128 stands for zero in the data rows.
Some points:
97 130 176 131 213 110 119 93 124 155 179 134 202 99 139 44 145 150 126 149 98 119 173 126 140 158 99 92 140 122 190 153
106 141 132 109 114 95 150 139 126 137 112 147 141 107 124 113 147 112 107 139 129 151 157 105 119 160 127 110 144 128 110 141
142 68 105 76 139 78 158 119 130 131 118 105 126 66 140 114 121 77 162 145 136 135 165 100 110 125 89 128 104 123 108 139
206 97 125 43 201 42 3 61 24 72 73 235 110 91 113 136 149 139 125 152 169 83 205 132 199 125 90 123 201 182 184 30
175 104 114 88 100 157 85 154 63 95 125 122 128 124 113 155 161 170 131 179 146 66 86 157 117 137 81 142 138 141 132 110
178 108 90 173 112 104 115 106 127 121 87 185 109 159 88 135 130 96 153 121 147 179 83 160 202 122 192 182 134 157 62 27
151 172 108 165 99 165 113 134 77 111 133 132 81 167 143 173 116 110 139 95 143 91 92 155 99 109 84 122 136 129 156 154
128 124 134 117 195 108 77 81 91 147 130 149 144 97 130 130 123 164 94 112 123 117 179 103 121 134 111 131 131 128 156 130
110 153 154 182 148 91 165 104 153 106 98 177 120 153 61 143 199 172 103 131 79 196 123 94 146 231 135 74 130 131 149 117
119 180 114 142 22 196 156 89 116 136 134 168 142 160 165 97 130 71 146 111 103 112 111 191 122 117 139 137 156 158 105 114
111 59 115 69 64 109 135 89 161 146 102 120 142 129 125 104 116 86 190 141 150 144 152 128 149 124 149 149 118 139 95 118
166 98 9 197 194 30 97 113 58 176 86 110 128 115 34 202 187 135 128 69 149 171 60 43 160 68 175 161 51 81 0 98
180 95 78 108 155 122 155 184 121 125 157 78 118 123 140 113 100 138 117 167 186 92 118 139 122 131 109 163 130 133 108 91
144 150 109 127 98 100 101 108 132 106 89 148 74 132 104 150 143 145 128 76 169 153 105 137 202 43 200 172 100 91 33 87
121 102 126 82 138 107 110 119 139 115 111 121 113 121 124 147 140 147 157 77 127 157 116 131 120 134 128 114 93 100 104 128
178 141 82 119 186 148 148 172 103 133 110 87 94 155 150 154 128 169 115 113 152 120 109 133 139 102 147 138 139 123 85 83
84 145 160 131 189 116 109 75 97 117 143 144 173 113 138 64 141 147 99 143 129 125 165 118 116 127 97 108 119 120 161 156
119 119 114 102 173 118 104 95 119 121 90 105 120 136 111 162 149 106 140 122 137 150 153 81 112 176 81 103 121 118 146 134
156 102 110 127 136 166 128 179 97 132 154 83 103 165 129 169 78 129 126 106 112 99 120 154 81 141 126 134 139 121 133 94
88 92 150 95 77 141 108 71 138 121 181 150 143 112 141 144 102 96 190 100 119 137 124 101 137 114 177 143 132 164 134 166
91 169 168 132 152 51 134 179 110 137 117 122 120 77 78 119 116 147 106 162 132 146 150 97 140 131 155 106 114 98 111 168
167 83 98 116 86 156 147 183 144 114 129 87 130 157 127 143 105 113 105 127 153 130 121 131 102 119 107 196 119 97 105 94
94 137 109 109 48 177 127 103 114 139 101 125 157 105 182 94 128 101 142 103 130 143 149 143 132 63 124 133 152 182 125 151
68 122 166 132 156 77 162 144 161 136 121 88 142 93 123 100 111 91 139 153 86 141 147 122 119 167 87 53 107 113 178 188
142 171 139 163 104 141 118 98 152 119 139 119 117 136 128 140 122 91 162 120 115 118 90 134 110 112 95 92 159 179 155 137
194 114 122 100 98 156 88 139 91 108 118 161 125 151 125 149 171 187 117 152 147 86 109 178 115 130 105 142 135 150 150 120
129 59 77 63 130 174 139 169 130 156 88 10 126 80 154 88 103 98 154 181 123 70 141 141 136 75 191 226 138 150 105 141
140 124 95 122 144 64 123 130 86 134 70 132 90 122 94 172 141 150 101 139 140 120 147 88 143 100 164 131 115 101 90 98
105 153 118 126 33 213 167 120 145 163 140 146 175 108 205 61 101 74 172 135 128 88 113 156 89 66 122 161 160 164 128 161
77 108 130 99 220 141 131 166 119 149 85 0 134 53 134 69 103 145 121 141 88 111 165 130 167 101 125 130 93 71 167 176
104 132 131 166 47 239 174 195 128 132 180 117 152 122 194 94 87 99 146 130 120 64 86 185 86 84 108 146 116 144 141 162
107 89 146 114 102 110 98 123 147 129 152 112 114 107 123 123 103 124 139 134 120 125 136 111 114 107 130 130 128 149 177 176
92 179 126 141 169 89 175 138 132 120 122 153 139 121 87 179 172 209 64 95 105 182 143 107 116 143 148 76 81 57 102 134
124 158 197 170 177 133 104 51 115 139 120 201 174 166 91 112 202 168 103 128 79 179 140 137 147 224 102 96 136 126 170 114
196 84 80 137 170 137 147 203 124 150 138 91 112 114 99 134 104 142 116 150 167 123 92 123 133 105 131 180 121 117 100 91
115 99 122 141 36 142 168 152 134 146 169 120 149 115 150 120 85 91 146 124 141 113 129 160 107 97 143 144 139 163 119 153
108 116 113 101 159 85 80 66 89 144 137 156 170 110 150 90 123 123 128 153 142 92 176 106 122 122 115 132 170 179 178 108
78 163 137 87 41 167 138 106 155 153 112 174 161 88 200 71 106 88 155 102 140 111 151 136 136 55 162 147 142 180 124 172
118 198 179 162 185 135 149 114 172 104 103 156 112 164 128 125 167 118 127 132 125 178 126 129 135 196 146 70 147 128 129 130
96 164 173 137 157 147 153 75 123 110 146 157 150 143 91 123 182 200 108 123 101 140 131 171 153 148 125 97 83 78 134 144
127 128 127 137 110 131 91 108 126 108 141 137 124 151 122 176 137 158 117 100 99 135 131 119 112 105 145 148 117 123 143 121
187 86 139 112 47 152 130 86 154 83 76 179 114 153 127 168 162 93 165 114 114 178 95 186 152 166 155 177 109 117 71 77
78 198 96 134 26 217 153 104 126 145 123 162 132 137 172 129 141 133 132 61 103 118 107 168 148 59 161 144 73 123 85 150
176 85 133 108 122 143 82 152 84 125 156 127 170 129 128 123 149 155 129 190 168 19 128 139 102 127 83 151 145 165 153 130
140 74 107 60 96 103 128 101 143 140 117 117 93 130 125 123 137 96 171 107 131 142 126 93 132 153 133 141 110 151 109 115
128 138 121 147 177 69 138 143 111 124 79 119 143 88 107 147 140 185 84 146 121 119 146 89 146 137 177 121 123 127 119 119
153 105 89 122 119 116 122 169 108 105 89 130 100 151 93 174 128 165 78 114 149 137 132 132 105 135 106 152 103 100 109 87
101 200 176 199 157 148 131 107 170 94 153 151 93 165 104 146 146 154 121 97 110 144 63 145 155 119 120 89 93 68 156 196
84 148 109 86 157 106 160 168 159 146 136 126 123 139 155 82 110 132 108 146 146 140 151 116 154 119 126 116 146 131 121 146
73 132 201 165 140 114 121 106 209 106 171 151 160 124 142 91 96 110 111 156 114 146 153 110 130 132 103 84 163 110 202 173
168 145 120 169 105 176 118 167 87 147 150 113 140 131 160 127 112 81 158 133 116 76 90 137 83 144 64 117 158 189 168 118
124 101 121 91 151 68 129 164 120 145 101 100 153 80 125 117 148 133 104 162 147 149 168 69 140 128 147 114 144 129 131 108
98 166 170 175 170 136 169 113 150 114 108 128 88 144 99 154 132 157 115 82 110 157 122 162 125 177 99 89 75 58 147 140
147 112 128 146 139 136 136 112 107 160 150 101 137 131 118 139 97 99 158 99 108 142 129 142 111 135 122 117 151 145 159 94
88 139 163 133 162 58 168 147 148 149 152 136 152 102 101 76 133 146 99 202 125 166 152 75 150 163 141 82 117 103 150 159
113 171 135 111 160 119 159 161 185 126 140 127 114 127 163 120 129 133 115 147 136 115 143 92 132 128 140 78 135 120 156 179
184 82 85 122 130 133 129 176 118 105 141 71 124 137 121 172 134 143 76 136 138 118 126 128 105 130 102 193 128 111 112 86
144 97 106 151 83 187 177 165 111 139 189 124 120 147 126 140 49 93 135 98 140 112 103 167 85 119 109 141 112 145 107 128
122 166 207 171 146 108 160 84 155 93 91 140 100 149 110 143 160 87 128 126 53 191 119 123 109 243 82 63 108 116 157 150
142 108 123 125 103 89 132 158 128 113 100 127 125 121 118 156 131 128 94 160 161 148 149 108 100 146 113 141 133 127 109 97
150 99 102 140 96 148 150 181 86 121 146 77 122 135 162 148 48 105 141 115 120 90 126 144 68 157 101 142 169 151 165 102
100 172 179 163 107 135 128 107 185 128 181 138 149 113 145 96 100 80 146 141 130 130 103 140 133 103 100 94 157 151 177 156
62 135 140 99 212 117 127 138 204 163 130 28 141 78 190 39 110 153 84 199 127 84 183 74 152 65 160 107 167 104 161 196
202 113 61 159 184 95 93 179 70 140 110 109 75 155 95 161 122 154 106 146 183 114 90 124 125 118 104 177 124 143 83 71
100 149 115 127 58 173 121 108 141 139 158 150 83 150 104 173 102 139 162 55 88 135 97 164 116 70 190 144 82 107 94 149
133 119 131 99 86 181 120 128 144 123 94 132 93 118 108 146 157 122 163 76 134 163 99 158 171 95 186 167 58 99 36 131
139 138 94 145 138 171 137 144 64 108 129 103 84 161 120 178 107 137 135 75 118 114 121 145 91 144 128 124 130 109 128 105
134 198 220 221 131 145 120 66 191 93 142 184 135 167 104 135 173 112 120 114 76 173 89 125 150 205 89 70 149 137 184 132
102 124 161 131 133 124 143 128 145 131 136 111 120 122 127 118 116 96 146 106 116 150 148 118 107 148 116 83 140 127 148 130
144 142 120 179 103 225 157 168 107 131 144 90 124 141 185 119 89 85 130 108 108 71 118 193 76 115 83 128 140 138 148 150
109 120 148 113 145 121 114 109 121 137 157 185 175 121 138 70 163 147 144 155 135 107 147 123 132 160 99 87 137 156 151 140
120 125 163 152 151 92 79 114 145 108 155 127 135 163 116 167 133 163 117 101 112 135 117 104 132 135 102 126 137 95 172 187
106 148 119 80 184 119 119 131 160 140 104 105 109 139 144 154 152 160 118 147 131 115 141 103 140 138 155 85 147 143 107 158
129 103 152 105 74 133 93 93 163 130 150 145 112 149 153 156 104 120 152 115 95 116 119 108 132 123 161 137 134 141 133 138
156 113 122 96 135 122 91 90 81 92 150 178 151 140 135 110 154 152 148 169 121 93 146 127 128 147 109 130 153 150 150 120
82 142 201 179 161 145 108 126 172 106 165 133 155 144 121 99 134 146 106 136 108 150 119 123 132 108 126 128 126 106 184 190
135 152 121 85 167 114 131 175 153 140 152 117 135 146 155 106 114 139 122 141 178 136 125 105 128 159 137 144 141 144 102 113
176 113 82 126 114 104 120 172 131 175 114 137 144 109 132 105 120 97 131 156 180 134 106 121 149 94 164 183 136 162 76 86
185 77 79 110 114 116 157 159 136 144 141 106 144 131 128 158 91 130 87 170 167 101 145 122 92 149 111 179 147 126 109 65
130 111 100 109 115 72 126 112 135 161 101 150 128 106 116 112 105 87 135 159 167 153 173 106 156 98 185 155 143 154 70 77
146 119 156 172 35 170 116 107 126 114 125 184 118 152 101 159 145 85 178 81 77 164 76 175 154 168 184 131 142 128 108 95
74 199 144 141 190 127 156 130 170 121 150 131 101 160 128 124 149 189 100 123 144 155 133 121 144 108 154 103 85 54 106 146
Along one direction, these points spread out more than along any other. Take the direction at right angles to it along which they spread out most. Go by this last direction. Where along it does each point below lie, from 0 to 99? 50 is the average, and the first point above lies past it. One standard deviation of the points above along it is 16.
110 153 154 182 148 91 165 104 153 106 98 177 120 153 61 143 199 172 103 131 79 196 123 94 146 231 135 74 130 131 149 117 >> 34
88 139 163 133 162 58 168 147 148 149 152 136 152 102 101 76 133 146 99 202 125 166 152 75 150 163 141 82 117 103 150 159 >> 43
153 105 89 122 119 116 122 169 108 105 89 130 100 151 93 174 128 165 78 114 149 137 132 132 105 135 106 152 103 100 109 87 >> 31
96 164 173 137 157 147 153 75 123 110 146 157 150 143 91 123 182 200 108 123 101 140 131 171 153 148 125 97 83 78 134 144 >> 47
140 124 95 122 144 64 123 130 86 134 70 132 90 122 94 172 141 150 101 139 140 120 147 88 143 100 164 131 115 101 90 98 >> 22
106 148 119 80 184 119 119 131 160 140 104 105 109 139 144 154 152 160 118 147 131 115 141 103 140 138 155 85 147 143 107 158 >> 41
135 152 121 85 167 114 131 175 153 140 152 117 135 146 155 106 114 139 122 141 178 136 125 105 128 159 137 144 141 144 102 113 >> 45
91 169 168 132 152 51 134 179 110 137 117 122 120 77 78 119 116 147 106 162 132 146 150 97 140 131 155 106 114 98 111 168 >> 37
120 125 163 152 151 92 79 114 145 108 155 127 135 163 116 167 133 163 117 101 112 135 117 104 132 135 102 126 137 95 172 187 >> 47
92 179 126 141 169 89 175 138 132 120 122 153 139 121 87 179 172 209 64 95 105 182 143 107 116 143 148 76 81 57 102 134 >> 29
168 145 120 169 105 176 118 167 87 147 150 113 140 131 160 127 112 81 158 133 116 76 90 137 83 144 64 117 158 189 168 118 >> 70
108 116 113 101 159 85 80 66 89 144 137 156 170 110 150 90 123 123 128 153 142 92 176 106 122 122 115 132 170 179 178 108 >> 50
